A single turn carries every row of the set below to another of its rows. Some are shown first; where does it send the rows asked next?
nub: 3 15 -5 9 6 17 24 -15 -1 12 14 -4 21 -34
lunev: -10 14 21 -17 -2 -14 19 -13 12 6 19 -3 -35 -21
Bofa: 7 13 9 25 -4 10 26 -1 16 -11 19 6 19 -25
vilan: -14 -7 6 -22 6 -4 -6 -19 27 0 0 9 -16 -5
Gezu: -14 10 0 20 -10 1 -7 -2 18 6 -5 -3 12 4
Nebo: 2 8 19 -22 -13 -12 20 -17 13 12 8 -3 -34 -22
mopa: 0 8 14 -25 -12 -13 16 -15 11 5 17 -3 -33 -25
Fanu: -5 28 10 20 -12 2 23 0 0 16 -9 12 -12 -29
zuko: -10 28 10 16 -18 2 35 9 15 18 -1 -2 -13 -17
Kika: -1 38 8 2 -13 4 33 6 10 17 -10 5 -5 -18
vaze: -11 13 -3 15 1 22 30 -8 4 -1 13 6 23 -20
bebe: -13 -5 10 -20 -1 -3 -11 -25 18 1 -10 8 -8 -9
gemi: 8 -16 28 -22 12 6 13 -11 7 1 20 -5 -6 -23
Vanil: -5 19 8 12 -6 -4 -2 7 24 -4 -9 -4 10 7
Koso: -4 0 11 -16 4 -9 -11 -26 21 2 -4 15 -10 -2
Zorun: -9 -8 15 -23 -5 -4 -10 -23 12 1 -5 10 -12 -7
luz: -1 34 8 15 -8 8 38 10 13 2 2 -4 -2 -7
Libut: -10 1 15 -19 5 -11 -2 -18 20 4 -8 21 -15 -2
gopuz: -14 29 6 7 -10 6 43 4 16 7 0 7 -7 -31
Nom: -3 -14 29 -21 12 6 16 -14 13 7 27 3 1 -21
Gufod: 1 23 2 9 -3 0 -10 -5 9 4 -5 -4 19 4
Dakat: -9 0 2 21 3 20 25 -9 5 14 18 -5 20 -29
Dak: 7 -14 31 -12 15 6 20 -20 5 5 21 -6 -11 -19
renad: -1 8 14 -19 -14 -12 20 -24 17 10 13 1 -35 -16
fiva: -15 -10 19 -18 0 0 -4 -24 13 -1 -2 18 -9 -3
Gor: 4 -13 32 -18 13 9 18 -18 6 7 16 -4 2 -29
rerog: 0 30 2 25 -14 -1 28 1 20 -11 7 7 -5 -23
gal: 11 13 -3 15 -5 17 33 -2 7 -4 22 -11 10 -26
tos: 7 -11 28 -15 17 6 16 -24 8 8 22 8 3 -25
vegep: -23 8 -3 17 -4 15 27 -16 11 17 12 -11 16 -28
vopu: -22 22 15 12 -11 9 34 7 19 17 -9 -6 -1 -11
motu: -8 31 -5 7 -28 5 27 4 14 -5 -1 9 -6 -15
dos: -4 10 2 14 -3 14 3 4 9 -17 -3 1 18 -1
dez: -1 13 16 -16 -1 -17 26 -21 11 13 19 5 -30 -27
rap: 5 -16 28 -18 12 8 15 -20 2 6 15 -5 -7 -26
dapo: -1 16 21 -19 -11 -15 20 -17 12 11 9 -9 -32 -23
leta: 10 9 4 22 -2 4 -4 0 17 13 -16 1 7 -4
lan: -1 14 -3 23 -7 6 10 -1 27 -15 -2 14 13 -10
vipi: 10 6 4 19 -12 9 14 -12 2 21 18 2 21 -30
Fulev: -5 23 -11 16 -13 2 7 -7 17 -4 5 -3 15 5
sitok: -12 -8 12 -26 -1 -1 -6 -16 14 -5 -6 13 -15 -11
Fepa: 3 19 24 -16 -3 -15 23 -18 12 12 11 6 -33 -22
tiz: -15 12 5 20 -8 1 3 -4 19 11 3 -20 15 3
bezut: -4 5 -5 16 4 9 15 -16 10 2 24 -9 26 -29
Lozim: 6 -14 27 -14 20 -1 10 -20 8 7 24 3 3 -16

renad goes to -> Dak
vaze goes to -> Fulev
tiz goes to -> vopu
Now find these:
vilan goes to -> lunev
bebe goes to -> dapo
gopuz goes to -> bezut
Fanu goes to -> vipi
rerog goes to -> Bofa
gal goes to -> dos
Lozim goes to -> Libut
Dakat goes to -> Gezu
Koso goes to -> Fepa
sitok goes to -> mopa
Kika goes to -> nub
rap goes to -> Zorun

